Each row of D is roughly a mix of the hidden directions of one of 3 groups.
D, 103 rows:
[[-35  -4  11 -22  14 -66 -27  17  27  26  37]
 [ 22  -7   1  30  -5  10 -80   8  29  29  20]
 [-36  -1   2  -2   4   2  37 -74  -4  40 -19]
 [ 27 -53   8   2 -24  -2  57 -22 -30  11 -34]
 [  2  -8 -13 -51 -43 -22 -35  43  26  33  -8]
 [ 39  28  -2  24  -4  45  66   6  -4  20  21]
 [ 15  16 -23 -16 -40  26  54  30 -13 -13 -49]
 [ 38  27  13 -31   2  26  52 -16 -43 -22 -30]
 [  0 -26  18 -29 -35 -26 -25  55  32  -7  41]
 [-21  11  33 -37   8  46  34 -60   7   0  -7]
 [-10 -40  23 -13  37  30 -10 -41   8  47  36]
 [ -9 -17 -31 -38  40   4 -33 -23  24 -28  52]
 [ -5 -35  22  15  -2  73  -7  -7 -52 -10   2]
 [ 17 -16 -13 -40 -36  40 -26 -33 -31 -44 -16]
 [-26  19   1  -3 -17 -56   6  60  41  16   4]
 [-13 -56 -26 -27 -28 -13  -4 -44  48  15   1]
 [-17  21  42  22  28  10  17 -63  -3  38 -24]
 [ 21  37  30 -21  60 -23  24 -23 -17  12 -37]
 [-20   9 -11  64 -20  -3 -12  31  20  -5 -60]
 [ 43 -14 -17  52   9  57 -29 -21 -17 -13   2]
 [  0   7  40 -13  69   2 -18   0  21 -12  51]
 [-35 -25  45 -43  29 -36  25 -40   2  -8  -2]
 [-33  16 -10   6  73 -27   1 -43  -4  25  -7]
 [-29  -4  42 -35  39 -17   3 -35  -9 -28  49]
 [-37  28  21 -29   7 -55   6  32  43  12  25]
 [-18 -26 -27  14   8 -57  52  40   4 -21  -4]
 [ 14   1   8 -13 -31  38  73 -34 -21 -13 -12]
 [ -9 -46  31   1 -26 -52  10 -17   1 -46  33]
 [ 10 -13 -34 -17   8  26 -38  36  50 -38  30]
 [-34 -42 -23 -27 -24  19 -57  -4  18 -35 -14]
 [-32   8 -33 -34 -45 -12   8 -35  49  -8 -30]
 [  7   3  20 -27 -55 -45  -9  49   0  32 -17]
 [ 12   2 -23 -77 -25   3 -11  50   2 -13  11]
 [-35 -34 -10   2  51 -42 -10   4  40  -4  39]
 [  3  -5  12  10  -1  33  49 -47  -6  63  12]
 [ 36 -31 -21  37 -34   3 -26  60 -12  10  21]
 [-14 -18   0  -8 -20  55  31 -53   7  47   2]
 [-14  25  24  53 -38  47  39 -13 -14  17   7]
 [ 13  16 -27  22  -4  -6 -43  57  19 -25  48]
 [ 35 -13   1 -66 -33  42  -4  25   4 -14 -25]
 [ 22 -35  16   9  -5  -8   0  48  25  59  40]
 [ 34  40  31 -26  18  45 -24  44 -10  25 -14]
 [ -8  -7   5 -26 -32  18  82  -8  -2 -27  19]
 [  6  33  19   4 -77  34   6  23 -24  17  13]
 [-12   2   3  20  73 -17   5  -8 -14 -54  28]
 [ -2   2  62 -28   9  57  -4  -9 -38 -22 -12]
 [  8   4 -38 -65 -47  -1 -20  33  -3   9 -21]
 [ -2  -7 -13 -49 -22 -48 -22  61  17 -17   1]
 [ 34   2 -23  42 -24  60 -19 -26 -28 -18 -17]
 [  3 -12  -1  13  43  27  51 -65  -4 -12 -12]
 [ 27   7 -44  -6 -19   6  -6  57  26   0 -55]
 [-29  60  27 -16 -11 -28 -27  22  36  32  17]
 [-14 -32   1 -81 -32 -30   6  13   4  -6 -13]
 [-11 -13 -12 -25 -65 -19 -38 -16   4  27 -45]
 [  4  41 -74  25  -2   4  15  26  20 -20 -23]
 [ -4  11  11  55  35  22  43 -44 -27 -22  -6]
 [-13 -49  20 -10 -44 -32  50  10   4  29  25]
 [ 13  -6  37 -30  42 -18 -39   7  18  56  24]
 [ -2   0  25 -33 -43 -56  -6  25  17  48 -15]
 [ 25  57  10 -59  11  -2  19  22 -22 -32 -14]
 [  5 -72   1 -14  32 -25  30   5  -5 -45  11]
 [ 37   1 -39   7  -9  49  50  20 -38 -10 -13]
 [-15   9 -26 -55 -21  -8  10  10 -19 -70 -11]
 [ 11 -13  52 -69  13  31 -15 -28  10   5  -7]
 [-33   8  12   0 -18 -48 -12  26  30 -66   8]
 [ 39 -16  10  12   1   9   8 -46 -29  31 -63]
 [ 22 -41  13 -25 -30  14 -36  37  32 -29  39]
 [ 33  -5   4  31 -30   5  49  25  -8 -53  35]
 [ 21 -14  13 -37 -32  36 -56  46  17  -5  -1]
 [-19  15  34  -3  10 -66  40 -47  -8   6  -6]
 [ 11  19 -17 -39 -34   1   3  42  19  56 -37]
 [ 11  13  25   0  43  32  49 -37   4  39  31]
 [ 16  12  21  -9 -61 -26  13  35 -11  26 -51]
 [ 17  22  27 -54  10  40  -4  22  13 -57  11]
 [-17  53   6 -52 -11  10  -2  -6  19 -26 -54]
 [-15 -12  23   8  14  -2  57 -65  19  32  -4]
 [  2   9  15 -61  14 -64  -6  40   9   7  10]
 [-42 -22   9 -49   3  10  -9 -60  40  -7   0]
 [ 26  52 -24  15  -1   1  44   7  15  59 -10]
 [-23  42  14  43 -16  54  41  -4  -9 -15  25]
 [-48 -28  -2 -12   0 -31  -2 -67   9  34 -14]
 [ -3 -21 -20  11  32  19 -30  28   1 -73  27]
 [  9   9  23  43  37  43  33 -50 -22 -10  -9]
 [  7  10 -26 -48  -2 -21   2  52   6 -59 -19]
 [-41  -7  14   2  -6 -56  58  13  10 -36 -14]
 [ -1 -11  42 -49   4  19 -69  24  -1  -4 -12]
 [  0   5 -18  46 -25 -29 -18  41  22  57  18]
 [  2  33 -15  16   3 -14  -4   6 -24  76 -45]
 [-28  33 -10  16  51  34 -14 -45  28 -15  30]
 [ 43 -15  20 -36  33  65  -1 -11  -5 -28  -7]
 [-39 -14  -7  -6 -28 -62 -50 -10   5   5  32]
 [-18  -3  42  12  16 -31  78  -4   1  22   1]
 [ 16  16 -72  35 -21  12   2  44  13 -22  -8]
 [ 30  43  11 -37 -16 -17 -42  -1  -4  29 -52]
 [ 19  -4 -27  14 -29  43   5 -33 -35 -45 -43]
 [  4  10   5  21 -55 -14  14   4 -43  45 -47]
 [ 10  15  35 -19  44 -55 -12  -3  14  52  16]
 [ -9 -49 -43  24   9  31  24  -3   2 -59  11]
 [-25  28  45  15  13 -20  48 -32  21  45  -7]
 [ 21   4  -5  23  -1  28  45   0 -21  76  -4]
 [-15  20  19 -51 -22 -32 -30   9  26  35  46]
 [  3   2  10  64  11  34  17 -46 -13  20 -41]
 [-13  -6   0 -27  16 -23 -21 -60  52  38 -12]]
Here is one row of each group, with its name. Which group are the others in?
[-13  15   9 -11  39 -37  -9   7   5 -80   6] -> <98>
[-33   0  11  -3 -23 -37 -21 -19  59  52  -7] -> <3>
[-15  31  28  -9 -57  10 -14 -29  11  35 -49] -> <55>

[ -4  27  -6  39   6 -23  37 -20 -42  52 -31] -> <98>
[-24  10   3 -36 -62 -30 -14  34  12 -39  18] -> <55>
[-21  12  45 -34  40 -40 -19 -32  -3  39 -15] -> <98>
[  7   8  -4 -51 -57  -6  31 -19  24   2 -47] -> <3>
[ 16 -13  21 -39 -54 -38 -17  22  -6  49   1] -> <3>
[ 33 -23  27   6 -53 -47  -9  32  -4  38  13] -> <98>
[ 34   2 -29  65  37  37  -4   4 -10 -31   3] -> <55>
[-21   5 -44  29  59 -31  22 -33  19   1  21] -> <98>
[  2 -15  -6  -3 -28  35  30 -76  17  16 -24] -> <3>
[ 27  15  29 -10 -40 -27 -28  42 -32  44 -18] -> <3>
[ 11  38 -29 -38  -4  -7 -37  38  53  13 -20] -> <98>
